First come named turns, each shown by rows before and after it. For each pair of rows after them, which turns, in which order, take the first row to the second? The first pair is done for you.
turn Ton:
[ -7  -1   5 -12  -8   5  -4   8   7   0   2  11  10   6   7 -24   7] |-> [ -5   9   2  -1   1 -12 -10   9  -1   1  -1  21  -3  13  12 -12   4]
[-2 -2 10 11  7  1 -2 -4  6  8 -6 13  4 -7 15  2 -5] |-> [ 2 -6 10 10  7  3 -4 -5  7  4 -4  7  2 -8 15 10 -6]
[ -9   9  -8  -7 -18   6  10   0   5   6  -3   4   3  10 -23 -42  10] |-> [ -4  24 -12  12  -3 -22  -1   1 -10   6  -8  21 -18  21 -13 -16   4]
[ -7 -10   8 -25  -4   2  -4  -9   1  -3  -7 -14   1  -3   0  10   5] |-> [-15  -2   8 -24  -4   0   0  -8   2   5 -12  -5   6  -2  -3 -11   6]
turn duzo:
[ 12 -10  -4 -11 -15   8   8   2   3  -3  11 -11  -1  11 -11   6  13] |-> [  3  -8   0 -11 -12  15  10   2   8 -12   8  -9  13  -1  -8 -12   7]
[ 2 -4  2 -2 -1  2  5 -1  9  7  8 -8 -5 10  2 -2  5] |-> [ 1 -3  2  0 -2  4  7 -2  9  2  8 -8 -1 10  0 -9  4]
[  6 -10   1  -5   1  16   0  -3   6 -30   9 -20   8  -9 -10   0  -5] |-> [  3 -14   2 -14  10  14  -5  -1   9 -19   6 -18   8 -21   7   6  -7]
[  5   0   9   8   2  -5 -10   6  -3  -3  -3   9  -8   5   8   8  -4] |-> [ 5  2 10 11 -2 -3 -7  6 -2 -9 -2  9 -6  9  1  3 -5]
turn kas:
[ 19 -24   8   2 -20  40   7   0  11 -33  15 -30  18  -1 -19  16  10] |-> [ 16 -16 -10  -8 -12  22  -1  -5  -2 -49  12 -43   1   4 -22  14  -2]
[ -6  -1   3   1   2 -12   8   3   9  21  -3  13   5   7   3 -13   1] |-> [-5 -9  4 -7  2 -6  8  2 13 24 -2  5  7  0  8 -7  2]
[ -7   9  11   7 -11   3  12   3   7  30   0  16   8  17  -7   0  30] |-> [ -4  -9   9 -15 -10  13   9   2  13  32   5  -6  10   3   3  12  28]
Now pairs of rows:
Between the rows of a pair lie two turns.
[12 -8 10 -5 -7 18  6  2 15 30  3  6  7  4  2  5 21] |-> [  0  -4  -6 -26  -1  10   3  -1  11  31  -2  -6   2  -1   2 -16  15] : kas Ton
[ -3   6   2  -4  -2 -11 -12   2  -6   4  -9   3  -9   3   4   2   0] |-> [  2   1   3  -2 -10  -1  -9   0  -5 -12  -2  -7  -5   7  -7   3   1] : Ton duzo
[-13  15 -21 -10   6 -21   0  -3  -6  16 -12   3 -10   7  -1 -26  -4] |-> [ -9  14  -7   1   2 -14   4   2   2  33 -12  19  -3   7   3 -21   4] : kas duzo
[  3  -1  16  23   5  20  13  13   5 -15  -2   1  26 -17   2 -15   1] |-> [  8  11  13  37  17  -2   4  14  -6 -16  -5  13   9  -8  11   8  -4] : Ton Ton
[ -5   7  -8  -1  -4   9   3  -7  -5  -6  -9 -11   0  20 -24  -4  -5] |-> [-12   1  -6 -16  15   7  -6  -5   1  15 -15  -8   3  -6   8   4 -11] : duzo duzo
[  6   0   5   1 -15  16  23   0  21   4  -7   8   9  -2  -2 -20  19] |-> [  2   9   2   3   2  -4  13   2  16  23 -14  23  -4  -7  20  -6  15] : duzo Ton
[-16  15 -18  -9  22 -27 -10  -6 -18 -13  -7 -12 -19  -5   5 -14 -14] |-> [ -3   3 -18 -10  12 -17 -10  -8 -19 -29   2 -29 -20   1  -3   4 -12] : Ton duzo
[  5  -2 -10 -11   6 -11 -10  -7  -9  -4   3 -17 -10   3   2  28  -5] |-> [  0   2  -7  -5 -10   6   3  -9  -5 -23   6 -19   8   9 -22  -8  -2] : duzo Ton
[ -1   0 -11 -21   2  -6  -3   1  -8  19  -2  -9 -11   0   6 -13   2] |-> [  1  11 -10  -6   4 -15  -3   3 -13  18  -4   5 -15   9   3 -12   2] : Ton kas
[ 5 -4  5 24  8 -2  5 -1  6 -6  0 30 -2  0 19 17  1] |-> [  5  -1   5  29   3   1   9  -3   5 -15   1  30   1   4  10   9   2] : duzo duzo
[ -1   7   3   6  19  -7  -8   5  -5  -9  -4  12   3   1  10 -14 -23] |-> [ 11  -2   2   6  16  -8 -13   3  -8 -14   3   1  -6   6   9  13 -21] : Ton duzo
[ -2 -12   9   4  -1  19  11  -4   5  -1  11  -4  18 -11   3   2  -5] |-> [ -7  -9   8  -1   0  14  11  -3   5  19   5   2  16 -11   7  -6   0] : duzo Ton
[ -7   0   3  -8   9   5  -5   1   1  -1  -1   1  12 -16  15  -3  -3] |-> [  2   2  -3  -4   6 -10  -9   0  -7  12   0   3  -7   1  12  17   4] : Ton duzo
[ 11  -8  -8 -14  -8   5  -2   5  15  31  12   9   6   2  -1  -2  25] |-> [  4  -3 -19 -25  -3  -5  -6   2   8  29   7   3   0   1  -1 -11  19] : kas Ton
[  8  -1  -9   2  -2   2  -9  -8  10 -29   8 -15 -17  -2  10   3   3] |-> [  8   3  -7   8  -8   5  -5  -8  11 -33   9 -11 -12   2   1  -7   6] : kas Ton
[  0 -12   1  -2  -8 -11   6   3   5  20   3  -8  -7  14   0  17  10] |-> [  0 -12   4   4 -17   3  14   2   8   1   7 -13   5  15 -15  -1   9] : duzo kas
[  8   7   3  11  -6   0   2  -6   4 -16   4  -2  10  11  -8  11   7] |-> [  2  12   4  11  -7   1   6  -6   6 -11   2   4  15  10 -12  -6   8] : Ton Ton
[ -9 -12  -6  -9   2  -6  -5  -7   1  16   6  -4  -1  -5  20   3   0] |-> [ -1 -14  -8  -7 -14  -1   1  -9  -1  10  11 -12  -5  12  -2   2   8] : duzo Ton
[  0  12  13  28  -5   4   4   4   1   9  -9  31   7   4  -3 -10   7] |-> [  1 -10  15   2   1  16  -2   5  12  22  -5  12  12 -21  20   6   5] : duzo kas
[ -6  14 -17  -1  -2   7   5  -8   3 -20   0 -11  -6  13 -19 -19   1] |-> [-16  17 -12  -4  13   6   2  -4   9 -10  -8   2   3  -7   2 -27  -5] : duzo kas
[  3   6 -13 -15   4 -15   1 -15  -2  -7   5 -13 -23  -2   1   7  -8] |-> [ 5 17  9 19 -5 -6 14 -8  6  7  2 24 -7  7 -5 -3  5] : kas kas
[ 12  -8  -9 -17   5 -13  -6  -8 -11  -9   2 -33 -11   0   6  17 -10] |-> [ 11  12  -3  14  -7 -16   5  -6 -15 -25   1 -11  -4  21 -19  -8  -6] : duzo kas
[  2  -2  -5  11   4   2 -15   5   3  -2   4   4 -12   1  23  13 -15] |-> [  0  -4 -13  -1   1   5 -14   0   1 -14   6 -13 -12   2  14   4 -18] : Ton kas
[ -2 -12   9  14   2   9  -7  26  22  21   3  20   4  -6   3  17  13] |-> [  6 -24   2   0  -5  13 -10  21  21  12   9  -4  -4  -2  -5  29  14] : duzo kas
[ 20 -14   4   9 -26  21   5   4   7   5  15 -14  11  17 -13  15   7] |-> [  5 -16  10  -4  -6  28   2   7  18  12   7  -9  27 -16  16   1  -6] : duzo duzo
[-13   4  -5  -3  11   5   0  -1   5  -9  -6   1  15 -19   6 -23  -5] |-> [ -3  -9  -8 -16  13  -1  -8  -1   4  14  -3  -8  -1 -18  19  10   2] : duzo Ton
[  9 -12   1  13  -1  -7   8   1  20   1   0   3  -5 -10  13  41   4] |-> [ 11  -4  -9  19 -11 -10  12  -4   9 -30   2  -8  -8   7 -14  27   1] : kas duzo
[-15   6 -16 -14  -4  -4   4  -2  -4  -2  -1  -3   2  -4  -7 -22  -1] |-> [ -4   4 -18  -7   3 -14  -6  -3 -12 -11   2  -6 -13   2   0  14  -5] : Ton Ton
[ -5   8  -5 -12   7 -21  -7  -5 -15  12  -7   2  -9  -3  12  11  -8] |-> [ -2  11  -9  -8   4 -22  -6  -7 -19  -3  -5  -4 -13   6   3  12 -11] : Ton kas
[ -6 -10 -12 -24   1  -5  -2   1  -1   5   2 -14 -15  -5   5   2  -1] |-> [ -3   5 -11  -1 -10 -11   5   1  -9  -5   3  -1 -17  17 -16  -7   4] : duzo kas
[ 20   2   4   1   1   8 -11   2 -12 -20   5 -12 -10  11   1  26   3] |-> [ 18  -3   6  -4  -9  24  -3   1  -6 -23   7 -18   4   9  -9   5   7] : kas Ton
[-11   4   1  -7  -4  -2   2   1   4   6  -2   8   1 -14  15 -16  -5] |-> [-11   4  -2 -10  -3  -5   1   0   1   3  -3   6  -2 -13  14 -16  -7] : kas kas
[ -3   6   2   9  10   5  -6   5   3 -29 -10  10  -2   3  13  20 -19] |-> [ -2   3   9  14   7  12  -3   7   9 -22  -8  15   4   0  14  21 -14] : kas kas
[ -3 -10   2   1  -3   2  -4  -1  17   0  -4  -4   3   6 -16 -12  -1] |-> [ -8  -1   1   5   6  -7  -7   0  15   6 -10   7   1   2  -7 -14  -4] : Ton duzo
[ 16   2  -1   9   7  13 -10  -6   5  15  -8  -3  19  -5  -6  -7  20] |-> [ 19   7  -3  16  13   1 -16  -6  -1  15  -9   4   9   0  -1   9  17] : Ton Ton
[  1   1  -3 -19   6   3   7  -7   7  -6   0  -8   4  -4  -2  10   8] |-> [ -4   5  -4 -17   3   2  11  -7   8  -2  -2  -3   7  -1  -8  -5  11] : duzo Ton
[  5  -6 -17 -29  -3  -8  -9  -7  -9  -2   3 -33 -20  14  -5  16   4] |-> [  8   0 -14 -12 -10  -9  -5  -8 -13 -14   5 -26 -20  26 -18  13   6] : kas Ton
[ -5  10  -4   1   8  -8  -3  -3  -6 -15  -5   0  -2  -4   0  -9 -14] |-> [  0   1  -4  -5   4   1  -3  -4  -4 -21   0 -11   1  -7  -1  -1 -12] : Ton Ton
[-11  10   2 -10   1   5  -2   0   0  16  -7   1   1  -7   6 -14   3] |-> [-9 14 -2 -7  7 -6 -7 -1 -6 13 -8  4 -9 -4 10  0 -1] : kas Ton
[ -3   0 -16   5  -6  -1  -1  10   2   0   6  -5   0   9 -22 -16   6] |-> [ -2   5 -12  16  -2  -8  -2  12   1   5   4   8  -3  11 -17  -8   7] : kas Ton
[  2  -1  26  29  -7  11   6  -2   2  -9  -3  30   8   7 -13   3  -6] |-> [  8 -24  27   6  -6  24   2  -3  11   4   3   9  10 -10   3  24  -4] : kas duzo
[ -2   2   7   7   4   3   7   6  -2 -13   6   4   7  -6   4  -3  -1] |-> [-3  2  7  5  4  2  7  7 -1 -9  5  5  8 -8  5 -7 -1] : kas Ton
[ 10  17  -6  20  -8 -19   1  -2 -13   2  -3  11 -16  30 -19   7   9] |-> [  5  22  -1  31   6 -17  -2  -1 -13 -27  -5  15  -5  14  -7   6  -8] : duzo Ton
[ -8   7  -3  -3  -1   4   4 -10   4   3   3  -9   8  -4 -22 -20  15] |-> [-13  18  -4   6  13 -13  -1  -7  -2   8  -4   6   2  -5  -9 -17   8] : Ton duzo
[-10  16  -5   4  11 -14   3  -4  -6  -9  -1   6  -3  14  -1 -15  -4] |-> [-5 -4 15  2  3 13  9  1 14  9  5  9 17 -1  9 -5  8] : kas kas
[-14  20  13  16  -3   0   9   3  -3  19  -1   9  12   1  -8 -14  11] |-> [  5   4  13  15  -1   3   0   1  -6   1  11 -12   0   2  -1  36   7] : Ton Ton
[  0  -1   5  -1 -10   2   6   2  -1   8  -6  -4  -3   7 -16  -3   6] |-> [ -1   2   4   0  -8  -2   6   2   0  13  -9   0  -5   7 -13  -5   6] : kas Ton
[-11  13 -15  16   5  -7 -15   2   1 -42 -14   2   0  -4   6  16 -19] |-> [ -9  -4 -13  -1   1  11 -14   1  11 -40  -8 -15  10 -17  10  18 -18] : duzo Ton
[  2   3 -13  -6   4  -3  -8  -5  -6  -9   2  -4  -6  12   7   7   0] |-> [  0  10  -5   8  -1   3  -1  -4  -4 -13   2   7   5  15  -1  -6   1] : duzo kas
[-15  -1 -11 -12 -16 -17  11 -10  -5   7   5  -4 -24  15 -17 -10  17] |-> [ -9  -7 -10 -13 -16 -14   8 -10  -6   0  10 -13 -27  14 -15   7  15] : Ton Ton
[ -1  -4  -1  -8 -17  24  16 -15   9   2  -2 -12   8   9 -34 -29  19] |-> [-10 -12  -2 -28   0  26   9 -14  16  13  -6 -17  13 -18  -6 -28   9] : kas duzo
[  1 -14   9  -5   0  21   2   4   9  -3  -6  -3   7 -10  10   4  -7] |-> [ 13 -13   4   2 -10  16   3   3   2  -4  -1  -6  -6  10  -6  16   1] : duzo duzo
[ -2 -14  -3  -6   8 -18  -8  -5  -8   6   1 -11 -10   8  13  27  -1] |-> [-12  -4   3   8   1   0   4  -6  -4 -30   0  -9  16   4  -6 -16  -9] : duzo duzo
[-13  10  10  16   4   9  14   2   7  14  -9  37  21   0  -6 -30   6] |-> [ 17 -10  11  20   9   4  -3  -2  -2 -12   5  10  -2   1   8  51  -1] : Ton Ton
[  7 -12  19   1 -21  20  11   3   9  21  14  -5  12  -8  -2 -21  20] |-> [ 11 -21   2 -23 -17  12   2  -2   1  13  17 -33  -4  -9   1  -7  14] : kas duzo
[-11  -3   6  -5  11  -2   2 -16  11  -8   0   9   4 -12  15 -28  -6] |-> [  0  -6   5   2  18 -11  -7 -18   3 -17   3   5 -11  -8  22   9 -10] : Ton Ton
[-11   5  12  12  -1 -23  -4   4  -7   5  -9  17 -13   9 -12   9   0] |-> [-11  -6  27  13  -7   2   3   7   8   6  -5  19   9  -4 -10   0   4] : duzo kas
[ -5  -1   5  -2  -3  -1   5   6   8   6  -1   6  10 -12  11  -9   2] |-> [ 2 -6  3 -5 -6 -5  3  5  6 15  3  0  0 -6 11  9  7] : duzo Ton
[16 -9  9  6  5 10 -5  7  1 -3  0 -6 -2 -2 15 40  4] |-> [ 10  -7  11   7 -15  30  10   6   7 -16   2  -9  18   6 -15  -3  10] : duzo Ton
[ 8 -3  2  6 -1  3 -1 -4  2 -5  3 -6 -1  1  1 18  0] |-> [ 2  2  4  6 -5 10  4 -4  5 -9  2 -3 10  0 -7 -7  1] : duzo Ton
[  5   6  18   2 -11   4  10  -3  -2  17   0   1  -9  11 -30  -5   2] |-> [ -3  20  20  14   6  -8   5  -1  -5  14  -8  18  -9   3 -16  -6  -9] : duzo Ton
[-17  -2  -4  -5  -1  19   2   1   9  10   1  -3   6 -11  -2 -28 -10] |-> [-14  11  -9   9   9 -11  -7   2  -4  23  -5  14 -17   5   6  -5  -9] : Ton duzo
[-15   8 -17 -12   7 -20  -7  -7 -13 -31  -9 -11  -1  -9   6   1 -26] |-> [-14  23  -9  15   4 -29  -2  -2 -16 -18 -12  20  -3   7  -1  -2 -18] : duzo kas
[  9  -1 -13  -6 -12   6  -2   2  -3 -20   7 -11   5  17 -33   2 -11] |-> [  6   9  -9   8 -12   4   2   5  -4 -14   4   5   9  22 -36  -8  -8] : kas Ton
[ -3  -1   0 -10   0  13  -6   0  -2  -1  15 -10   4  -2  -4 -13  -4] |-> [ -7   8   3  -2   3   7  -5   2  -4   9  11   6   5   2  -2 -20  -1] : Ton kas
[ 3  1  3  9 -1 -1 -3  6 -4  3 -1  4 -8  2  3 23 -3] |-> [ -5   5   8  14  -1  10   2   6   1 -13  -2   6   8  -6  -1  -2  -9] : duzo duzo
[ 18  -9  12  24   6   3   4  -5   0  15   9  15 -17   2   3  13  13] |-> [ 18 -20  15  16   0  22   8  -6   9   3  15   1  -4  -6  -1   6  12] : duzo kas
[ -2  16  -7   9  -7  -2   5   1  -6 -16  -2   5  -4  18 -24 -20   1] |-> [  4  15   6  24  -5  -1   5   6  -1  -2  -1  24  -2  17 -13  -4   6] : kas Ton
[ -7  -5   2  -3   9   7  -1  -7   0 -15  -2  -4  12  -8   5  -6 -15] |-> [ -9   3   2   6   9   2   0  -7  -2 -16  -3   4  10  -1   1 -12 -14] : kas kas
[-11  17  -3   0  -3 -10  10   0 -10   8  -6  22  13  -8  12  -2   9] |-> [  4  -1  -1  -8  -7   3   6  -3  -7  -7   5  -2  11 -13  14  30   8] : Ton Ton
[ 9 -5  4 -1  1 -2 -4  3  0  4  1  0 -7 -2  9 19  4] |-> [  3   3   7   7  -3   9   4   2   2 -17   2   2   9  -3  -4  -7  -1] : duzo duzo
[-11  -8 -12 -18  11   4  -9  -6   0   5  -5  -8  -1 -11  10 -14  -3] |-> [ -3  -3 -18  -9   7 -12 -12  -6 -10  11  -4  -4 -18   7   3   2   2] : Ton duzo
[ -1   5   2   5 -11  12   5   2   0 -11   0  -5   6   8 -18 -21   1] |-> [-12  14   3   6   9   0  -3   5  -1  -1  -9  11   7  -8   5 -23  -9] : Ton duzo
[ -9 -10 -17 -44   1   5  -4 -13   4  -7  -8 -40   2   5 -24 -13   2] |-> [-16  21 -23 -19  20 -34 -12  -9 -12   5 -21  -3 -19  20 -15 -10  -5] : Ton Ton
[ -4   8  -2  -5  10 -19  -5   0  -5  26  -9   8 -14   8  14  -4  -1] |-> [-1  0  7 -5  6 -5 -2  3  3 35 -7 11 -5  2 19  0  4] : kas kas
[ -9   5  -4  -6   3 -11   2  -1  -1   6  -4   3   0   2  -1 -13  -5] |-> [ -6  -2   4  -5  -1  -1   4   1   6  13  -1   5   7  -2   3 -10   0] : kas kas
[  0  -8  -7  -4  -8  -5  -5  -9   1 -11   5  -6  -7   1  -1   8  -2] |-> [ -5  -4  -7  -3 -11  -4  -2  -9   1 -11   2  -4  -2   3  -7 -10  -1] : Ton kas
[ 16  -2 -11  -8 -18 -19  -6   5  -5  23   2  -9  -8   0  -2  33   6] |-> [ 12  -7  -7 -12 -35   5   7   3   4   5   7 -20  13  -1 -25   1  10] : Ton duzo
